rotation steps, each row followed by its count of steps
The counts run from 0 to 335.
63,116,24,231,270,44,10,-86,53,-162,2,-87,-64,-59,40,90,50,72,-163,-154,62,-9,47,120,29,193,22,12,87,-97,-10,25,142,-180,-181,-22,30,18,74,311,117,-178,66,211,271,-238,74,165,-171 : 309
138,13,166,7,169,-27,-111,-96,-175,54,30,22,-270,116,-188,26,7,73,35,118,-94,29,-153,-127,27,-88,87,-265,150,-264,-74,-153,-95,222,43,21,20,-67,-37,196,277,56,-19,8,80,-107,218,191,-64 : 166
59,-98,168,-191,215,155,-144,86,42,172,-65,188,-186,-25,-199,-169,89,61,39,-65,-179,143,-115,-57,10,42,123,-29,29,-69,54,-85,142,216,-132,-35,-36,-137,-135,-76,139,-212,-131,172,-131,-277,4,-8,-80 : 98
-18,-67,175,-127,48,67,41,-94,23,70,157,46,-73,189,-85,-158,-34,3,46,71,-86,-216,116,-253,87,54,-104,154,-47,-211,52,-141,-227,-1,-50,35,-54,-56,207,170,68,39,72,96,172,-98,-208,50,211 : 259
-33,61,88,136,161,31,-38,-119,-133,60,170,168,-158,89,-6,129,28,9,-120,-32,79,8,-13,-155,0,88,45,-208,-50,-120,-124,-194,66,90,-128,18,-27,-36,224,144,233,-238,-97,-11,163,-343,-32,182,-30 : 57
7,130,81,142,152,-45,-163,22,-13,-109,-20,-151,-208,212,-69,152,86,46,-31,-241,6,100,12,47,143,-71,-57,-160,181,-17,-119,-131,88,-113,-158,-120,78,75,205,188,157,-70,-128,33,295,-64,-50,189,-125 : 314
34,-96,236,13,-56,150,-19,-212,-48,-66,-154,76,46,-69,148,-294,46,-61,19,115,31,-152,41,-203,82,-196,-99,-167,12,-195,-90,-227,-83,256,69,28,113,-44,10,-39,91,214,138,169,136,205,60,-26,-118 : 227
59,-190,31,-159,104,23,-19,-24,-24,-175,8,-182,-18,139,79,-100,36,-111,-113,-7,-150,-53,-80,-221,128,-31,-114,33,141,-281,-124,179,-239,31,-91,-144,170,-45,-118,213,9,-81,76,134,-6,-122,-351,-213,33 : 111
-137,21,-65,12,-27,144,190,-34,140,-193,56,-24,201,-143,197,-70,-7,-43,-152,-22,37,-76,168,-97,-33,169,-22,136,81,78,58,-121,7,-92,-276,-103,-55,7,102,21,-35,-110,59,117,-2,-390,-204,-42,35 : 297
67,-88,245,23,174,-41,83,-142,-11,-115,202,75,-175,41,-39,-97,-36,-22,-3,15,-119,-258,44,-73,-49,229,24,-25,-11,-288,-118,-59,-2,18,-29,35,-96,31,103,276,-76,-68,-105,134,200,-133,67,317,-78 : 163
-81,-28,124,-194,-180,188,-64,51,-44,33,131,221,2,17,109,-23,-67,-31,58,-22,88,-89,51,-248,46,159,-165,-76,-26,61,-142,-127,-85,216,0,-139,-39,-208,178,29,199,99,73,43,-61,-225,-322,-27,179 : 150
180,-6,243,65,99,22,-263,-37,70,-106,-105,-41,-230,179,-143,-20,134,41,142,-227,-65,37,7,24,131,27,-91,-103,92,-82,-147,-15,62,37,-112,-127,-24,-75,135,214,105,72,-22,123,272,127,-70,156,-93 : 315
-125,-182,197,-211,-58,94,37,5,135,-36,83,249,-60,-30,49,-339,8,-47,-82,-113,29,-17,23,-157,91,82,-150,49,-49,-197,58,-15,98,-137,26,-89,154,-15,25,-141,41,-116,-104,10,-26,-39,-376,-94,31 : 147
13,-111,146,-81,56,-91,-93,-81,40,-21,-29,-18,-323,82,-194,-250,49,61,-51,26,-219,-24,-35,3,101,-97,148,-217,180,-253,-113,-227,93,91,-114,-36,9,52,-66,-153,-40,6,-194,56,72,49,183,172,-222 : 275
36,54,-157,80,79,-95,2,-76,2,-228,-4,-294,-113,-105,71,55,-113,111,-147,17,-94,-3,-85,149,53,137,63,-260,234,-2,-98,-155,-68,89,-9,-140,-53,48,-121,80,-2,121,-23,146,-60,-148,327,263,-206 : 273
70,-8,103,113,119,27,-124,-105,-183,17,38,102,-176,63,3,92,178,-41,-7,-47,-105,-140,6,-175,-74,-44,85,-187,-29,-238,-271,9,36,230,-191,-19,105,-158,134,218,104,-255,-94,4,82,-249,-35,58,-101 : 307
-62,24,-97,108,189,105,90,-56,-94,-69,29,-29,143,-142,202,47,67,-138,-233,76,132,-132,37,-147,-35,11,-5,-5,-75,-95,-99,-73,-10,122,-195,-58,108,-32,46,192,105,-304,78,138,28,-410,-89,-42,-16 : 301
12,78,-127,141,32,-61,-166,28,-12,-222,-129,-258,-75,-67,180,45,-35,33,-65,-159,43,6,21,279,81,13,46,-218,205,87,-158,-95,54,161,-181,-224,53,63,102,7,-18,67,-76,115,38,-40,237,122,-170 : 28
-75,94,145,-19,77,-109,-198,35,-53,-26,58,-38,-231,344,-153,31,-57,87,-2,-156,28,111,-41,-76,281,-125,-131,-212,172,-115,-37,-236,-28,-163,36,-91,53,2,149,94,192,65,-12,-52,194,22,-37,154,-24 : 69
60,99,80,-20,-137,44,-150,-9,106,-168,-128,-165,-10,47,39,103,-141,131,106,-185,21,88,-67,93,148,-37,-222,-270,273,81,-38,-178,-17,-44,2,-250,1,-40,114,64,201,313,166,37,49,186,-69,57,-44 : 322
-85,-158,219,-93,-20,176,46,-79,58,78,11,136,-70,-29,-20,-411,-45,65,-48,244,-85,-116,93,-206,-31,-137,68,-19,36,-107,37,-363,-8,137,-49,63,-72,-26,53,-292,-55,139,-52,61,-30,-67,79,83,-41 : 86
-89,25,-67,-67,113,18,55,98,100,-32,53,-25,-58,-168,73,-65,-40,88,-180,-125,-12,38,10,119,-47,265,116,81,33,-1,58,-89,183,-42,-164,-106,-40,16,-7,-50,-14,-216,-165,200,-67,-506,183,149,-137 : 96
-68,-83,-87,-186,87,-14,-62,41,4,-24,14,121,-54,-152,151,-188,-21,-118,-124,-54,-26,-105,79,59,-39,233,52,58,-125,-50,-25,4,-6,218,-167,-54,-13,-57,-92,-23,-170,-148,-221,308,-82,-403,146,83,-91 : 95
142,170,69,56,249,65,6,-25,-30,-108,52,30,-84,-166,-29,212,-88,113,-96,-109,71,79,-128,57,1,219,-82,-169,54,-134,-27,12,63,-59,-6,-93,43,-92,14,331,242,-120,76,152,100,-275,59,144,-83 : 60
-287,-101,-146,-47,-118,25,16,47,87,-58,16,-160,86,103,187,-235,-151,12,-213,52,-6,-2,124,4,150,-170,-62,-59,217,72,5,-391,-66,-13,-124,-120,30,46,55,-269,10,92,-10,-71,-80,-252,-16,-34,37 : 185
25,-117,-53,-197,-10,198,116,-20,188,-146,-48,-72,180,-252,228,-289,-132,-13,-141,176,0,-98,-9,15,-4,80,-100,166,118,26,186,-143,-76,54,-49,-89,-18,35,-168,-138,3,140,123,216,-118,-170,-39,-78,-10 : 188
-48,-65,151,-322,-20,-1,-124,43,-88,62,165,227,-98,88,-41,-151,-36,-61,-33,-84,-81,39,-90,-186,122,151,-134,-76,34,-190,-175,30,-81,38,33,-170,107,-88,-93,-1,66,-84,-74,-51,-136,-164,-370,-110,115 : 251
10,70,-37,-20,24,66,215,-51,-20,-116,217,-13,111,-123,242,47,-155,-19,-126,74,137,-176,10,-150,1,289,-105,27,-26,-169,-42,-42,-149,0,23,-29,43,-48,116,252,25,-103,161,86,60,-314,-124,105,110 : 156
-58,-24,92,-146,49,-41,28,27,35,-139,46,-102,-72,225,67,-372,-137,-1,-117,28,32,-111,-58,-75,255,-203,-200,10,164,-246,96,-157,-65,-157,173,-25,144,77,-68,-21,-60,170,27,66,138,185,-55,68,-13 : 75
124,41,-80,-59,181,-200,-92,40,-80,-142,-47,-166,-148,43,97,-101,-187,65,-194,-20,-45,92,-179,65,175,-75,-144,-219,193,-199,15,2,-32,-32,154,-97,130,77,-227,181,62,32,59,146,-72,39,229,91,-147 : 172
-80,-60,-14,-80,1,183,85,-13,179,-167,-83,-55,281,-186,98,-239,-7,-27,-186,25,49,26,-7,-121,7,-43,-12,126,102,21,183,-149,100,-169,-117,-79,21,18,-50,-116,194,-89,93,85,-88,-187,-228,-157,-52 : 293
-29,99,38,-229,71,110,-34,163,106,-29,61,70,4,-32,18,5,-150,82,-96,-150,60,204,-173,59,84,253,-204,58,46,-1,200,-76,124,-223,48,-226,62,-85,-36,99,261,16,80,211,-110,-237,-213,25,40 : 249
21,69,-77,194,259,-88,-128,-28,-47,-241,-53,-119,-128,26,121,8,27,20,-205,-230,47,80,-40,14,149,44,-9,-209,132,-189,-167,58,70,-50,-42,-140,173,61,33,301,31,-174,-49,94,199,-129,65,93,-176 : 313
